(in the rows, 128 means zero)
A: several groups of rows, each row roughly a mix of its group's hidden directions; some rows fit no group:
A (139 x 10):
[[165 104 128 122 121 102 197 177 115 139]
 [175 133 159 127  81 153 161 158 104 167]
 [173 167  55 133 126  97 140 133 137 137]
 [105 185  99 117  95 157  83 105 113 156]
 [141  96 200 119 100 159 112 109  93 137]
 [105  80 147 173 141 130 125  81  98  88]
 [154 138 152 132  84 178 170 133 119 178]
 [146 150 157  80  82 140 131 164  95 167]
 [154 164 102 117 116 180 178  94 143 153]
 [124  84  88 175 119  81 127 171 111 128]
 [130 114 164 129  92 194 148 100  87 115]
 [ 68 150 153  81 125 175 109 104 119 116]
 [ 80 127 147  80 135 144  67 127 131  95]
 [ 89  83 133 181 121  76 115 149 125 105]
 [181 125 153 140 124 168 175  95 145 163]
 [170 111 107 154 140  98 195 110 136 163]
 [146  99 167 119 153  95  56 116 147 124]
 [176 153 153 109 102 172 133 154 160 172]
 [ 91 177 109  68 124 129  81 136 123 115]
 [137 121 180 121 102 196 152 111 150 154]
 [160  83 165 149 141  78 148 156 166 124]
 [162 138  71 132 132  58 138 151 120 136]
 [ 78 138 107 113 140 109  68 146 130  78]
 [112 130 135 124 110 205 177  94 124 133]
 [ 71 123 126 166 105  93 165 168 149 111]
 [160  90 144 166 141 168 167  78 141 131]
 [106 124 127 107 176 108  51 149 119 118]
 [151 155 147 116  81 158 167 117  77 160]
 [143 161  90 142 129 175 159  77 144 162]
 [ 98 131 155  67 130 136  66 128 135  97]
 [141 184 103  60 140 158 136 108 118 119]
 [100 149  43 133 133  90 127 122 123 141]
 [104 130 147 100 135  65  76 162 126 102]
 [103 173 129  53 127 145  91 127 115 117]
 [135  97 186 155 119 113 102 181 164 127]
 [114 109 177  82 127 127  68 125 154 100]
 [182 151 162  81 128 162  91 111 130 153]
 [ 94 155 109  95 132  70  93 175 124 117]
 [116  78 136 173 169 112 127  79 139  96]
 [142 153  87 140 125 173 196 101 122 137]
 [112  78 114 175 149  72 121 121 110  95]
 [140 123  80 159 145  58 147 141 102 109]
 [ 67 150 108  94 151 115  86 114 132  85]
 [159 124  87 165 132 149 186  84 121 148]
 [118 151  83 141 150  62 117 173 128 109]
 [ 80 106 190  85 159 125 107 138 134 119]
 [113 146  60 117  98 131 110 188 123 140]
 [107  80 128 135 135  59 109 137 100  90]
 [160 119 139 130 103 156 201 116  84 142]
 [118 165 131  55 135 133  73 127 138 118]
 [122 141 150  57 124 145  69 117 143 111]
 [112 144 117  79 131  87  74 144  93  94]
 [132 150  49 136 136 135 167 111  96 105]
 [156  91 135 179 133  74 136 169 152 136]
 [182 132 109 156 137 102 200 118 137 129]
 [144 133 106 136 140 185 131  57 159 128]
 [179 123 138 154 111 171 171  97 135 171]
 [ 65 142 119  98 135 141  64 139 118 106]
 [141 112 130 158  98 200 138  81 147 138]
 [185  97  97 153 146  81 141 120  88 121]
 [ 97 125 125 165 106  99 192 174 147 123]
 [ 91  90 174 171  96 139 114 151 114 165]
 [128 189 105  67 138 159 102 115 143 120]
 [125 200  81  82 151 120 122 126 139 130]
 [101 175 119  67 129 128  70 137 131 127]
 [198 172 112  99 106 164 118 128 116 141]
 [ 81 107 128 137 158 109  69 128 142  78]
 [109  87 115 154 171  78 153  93 123  96]
 [ 61 114 140 117  95 144 126 147  92  82]
 [121 168 107  87 178  93 103 153  91 117]
 [151 141  82 161 117 174 182 104 119 151]
 [134  89 188 142 133  97  95 174 136 104]
 [178 165 152 113 113 156 153 110 149 183]
 [173 182  82 153 142 123 166 140 133 156]
 [130 187  86 110 131 185 122 101 125 153]
 [149 135 145 133 103 184 187 111 129 170]
 [173 119 137 153 112 162 184  91 118 164]
 [141 167  95 158 110 131 188 134 116 177]
 [122 129 109 119 155  68 136 176 180 146]
 [157 136 111 109 170 105  55  99 137 134]
 [113 100 200  87 103 159 112 143 122 144]
 [129 113 142 161 103 146 211 147 149 123]
 [120  87 178 131 137  90  71 144 157 119]
 [168 146 184  78 113 107 118 151 165 132]
 [117 167 103 138 122  76 138 189  91 134]
 [113 164  50 151 146  88 136 127 123 124]
 [122 118 135 134  79  96  84 160  73 105]
 [ 77 141  84 126 145 143  61 138 116 117]
 [ 95 135  81 125 156  79  93 117 124  81]
 [102 123 117 113 160  88  79 171 168 101]
 [138  87 196 131 119 128  78 113 107 105]
 [ 90 125 191  73 126 145  97 146 114 125]
 [113 151 135 146  92 196 164 112 152 160]
 [122 119 113 199  90 116 177 135 139 154]
 [123 124  72 192 138  95 144 120 164 115]
 [160 159 119 132 117 176 174 122 167 173]
 [138  99  79 192 141  98 151  99 120 111]
 [107 156  95 128 100 129 184 139  69 110]
 [150  94 151 172 118 134 204 119 117 131]
 [ 92  91 150 166 149  86 128 158 177 123]
 [ 72 157 103  90 154 134  89 110 137  89]
 [126 182 116  75 151  99 169  95 133 144]
 [127 161  47 120 147 100 135 125  92 132]
 [ 86 107 170 121 103 189 130 100 158 120]
 [ 89 180  63 108 133 145 105 114 111 133]
 [164 162 138 114  86 186 141 132 126 173]
 [ 62 178  82 132 125 132 101 135 138 112]
 [ 96 157  99  87 143  62 122 160 120 115]
 [ 80 151 125 100 145  85  72 153 141 105]
 [164  85 111 184 139  79 158 136 122 135]
 [ 70 108 168 112 119 122  76 146 155 102]
 [133 179 107  94 122 130 180  85 105 157]
 [167  93 165 143 125 139 163  91 161 173]
 [119 145 102 137 112 197 183  96 124 135]
 [102 157  85 104 161 120  70 114 166 131]
 [106 109 190 101 120 142  61 127 132 124]
 [124  89 166 127 102 120 105 131  53 112]
 [127 125  90 186 120 146 192 125 102 142]
 [142 135 163 127  92 198 169 132 100 127]
 [108 189  78 101 130 114 106 141 172 118]
 [ 72 101 162 147 123  88  91 166 112 118]
 [153 124  69 154 141  98 188 106 121 143]
 [167 175 107  80  95 134  98 143  90 130]
 [ 99 154 132 102 139 121  53 154 164 114]
 [140  68 138 177 143  71 131 144 116 115]
 [154 123 121 173 117 137 210 115 128 146]
 [144  63 139 148 159 149  86 105 154  98]
 [160 124  92 177 113 141 196 113 121 141]
 [ 96 108 198  91 108 119  88 141 135 117]
 [181 103 163 124 110 170 171 115  91 134]
 [105 162 111  61 126 121  92 124 126  79]
 [159 128 166 132 106 187 166 101 137 168]
 [151 102 154 172 116 192 154  91 120 133]
 [169 108 147 132 136  78 193 148 122 149]
 [163 136 140 140 104 202 157  96 116 151]
 [117 109 133 140 160  67  83 160 167 114]
 [167  73 160 187 113 155 136 129 131 138]
 [ 97 127 106 122 154  65  84 163 151 109]
 [118 113  78 189 157  84 109 151 126 121]]

which group is each row in? (one row of each group first):
[ 82 173 100  70 152 102 120 124 127 103]
(116)
[ 90 131 119 106 130 166  51 117 154 124]
(134)
[ 88 144 104 140 104 117 184 184 113 107]
(45)
[112 176  93  62 156 106 107 129 140 119]
(26)

[111 116 108 175 157  80  86 168 112 147]
(134)
[160  95 137 182 106 181 145  97 121 149]
(116)
[ 91  83 139 117 120 156 157 142 161  68]
(45)
[175 130 108 146 113 166 181  94 104 160]
(26)
[122 130 186  76 140  98  81 141 153 124]
(134)
[103 134 171 116 131  66 100 175 108 141]
(134)
[143 192  96  69 144 102 132 136 111 118]
(134)
[ 66 145 127  88 130 124  79 147 102  96]
(134)
